Mufe: [ -3.5  -4.6   4.1 -20.1 -22.3]
fedeb: [ 68.5   2.5  41.7 -65.3  70.2]
ger: [ 68.5   2.5  41.7 -65.3  49.2]
bokeg: [ 68.5   2.5  41.7 -37.5  49.2]
nafuz: [-55.4  42.7  45.7 -26.2  63.5]
kegit: [  9.6 -24.2 -44.2 -33.0   2.2]
dibo: [ -4.6   4.1 -20.0  12.8  85.7]
asked: [ -4.6   4.1 -20.1]
Mufe
asked: [ 68.5   2.5  41.7 -37.5]
bokeg

nafuz: [ 69.3 -41.2  35.0  69.3]
gudu: [ 57.2  69.3 -41.2  35.0]
bokeg: [ 57.2  69.3 -41.2 -26.6]
asked: [ 57.2  69.3 -41.2  35.0]
gudu
asked: [ 69.3 -41.2  35.0  69.3]
nafuz

fedeb: [ 49.3  57.7  36.6  41.9 -66.4 -63.9 -47.1  60.2 -67.1 -14.9 -30.7 -15.9
  33.2  52.7  47.1 -31.2  52.1   1.5  37.5 -40.2 -45.3  45.1  35.7  45.5
 -42.7 -54.8 -52.5 -66.5  21.1]
nafuz: [ 49.3  57.7  36.6  41.9 -66.4 -63.9 -47.1  60.2 -67.1 -14.9 -30.7 -15.9
  33.2 -50.9  47.1 -31.2  52.1   1.5  37.5 -40.2 -45.3  45.1  35.7  45.5
 -42.7 -54.8 -52.5 -66.5  21.1]
Mufe: [-31.2  52.1   1.4  44.5  93.9  83.5  63.1  67.3  51.8 -25.7 -19.1 -17.4
 -30.8  65.3 -47.1  57.9  54.4 -20.8 -35.5  15.2  29.4 -46.0 -40.2 -45.1
   5.1  62.6  71.1  84.1  23.0]
ger: [-69.5 -51.8 -11.5 -45.0  54.4  47.0  33.2 -64.7  27.4  35.4 -35.2 -29.6
 -13.0 -67.4 -11.8  10.6 -46.7  46.3  45.1  37.5 -40.2 -45.3 -11.7 -20.1
  -7.5  35.7  38.0  59.7 -20.9]
asked: [ 49.3  57.7  36.6  41.9 -66.4 -63.9 -47.1  60.2 -67.1 -14.9 -30.7 -15.9
  33.2 -50.9  47.1 -31.2  52.1   1.5  37.5 -40.2 -45.3  45.1  35.7  45.5
 -42.7 -54.8 -52.5 -66.5  21.1]
nafuz
asked: [ 49.3  57.7  36.6  41.9 -66.4 -63.9 -47.1  60.2 -67.1 -14.9 -30.7 -15.9
  33.2  52.7  47.1 -31.2  52.1   1.5  37.5 -40.2 -45.3  45.1  35.7  45.5
 -42.7 -54.8 -52.5 -66.5  21.1]
fedeb
asked: [-66.4 -63.9 -47.1  60.2 -67.1 -14.9 -30.7 -15.9  33.2  52.7  47.1]
fedeb
asked: [-69.5 -51.8 -11.5]
ger

Mufe: [-38.1 -13.8  68.9 -58.1 -53.2]
gudu: [ 29.4   6.4 -50.2  53.9  47.3]
nafuz: [  2.9   1.4 -10.4   8.5 -15.9]
dibo: [ 38.0  20.6 -58.3  34.4  23.4]
ger: [-41.9 -25.2  68.8 -51.0 -49.4]
kegit: [  6.6   3.7  -9.5 -10.0 -15.3]
fedeb: [ 16.2   9.3 -40.2  45.4  33.3]
pifad: [-30.1  -7.5  46.5 -48.4 -39.6]
Vefo: [-29.5 -20.5  70.2 -42.4 -11.0]
bokeg: [ 12.9   8.0   2.1  -8.2 -16.4]
zoz: [ 16.2   9.3 -42.7  45.4  33.3]
sufig: [ 12.9 -58.3  20.6  34.4  58.8]
asked: [-30.1  -7.5]
pifad
asked: [-42.7  45.4]
zoz
asked: [ 20.6 -58.3  34.4]
dibo
asked: [ 29.4   6.4 -50.2  53.9]
gudu
asked: [-58.3  20.6  34.4  58.8]
sufig
asked: [  3.7  -9.5 -10.0]
kegit

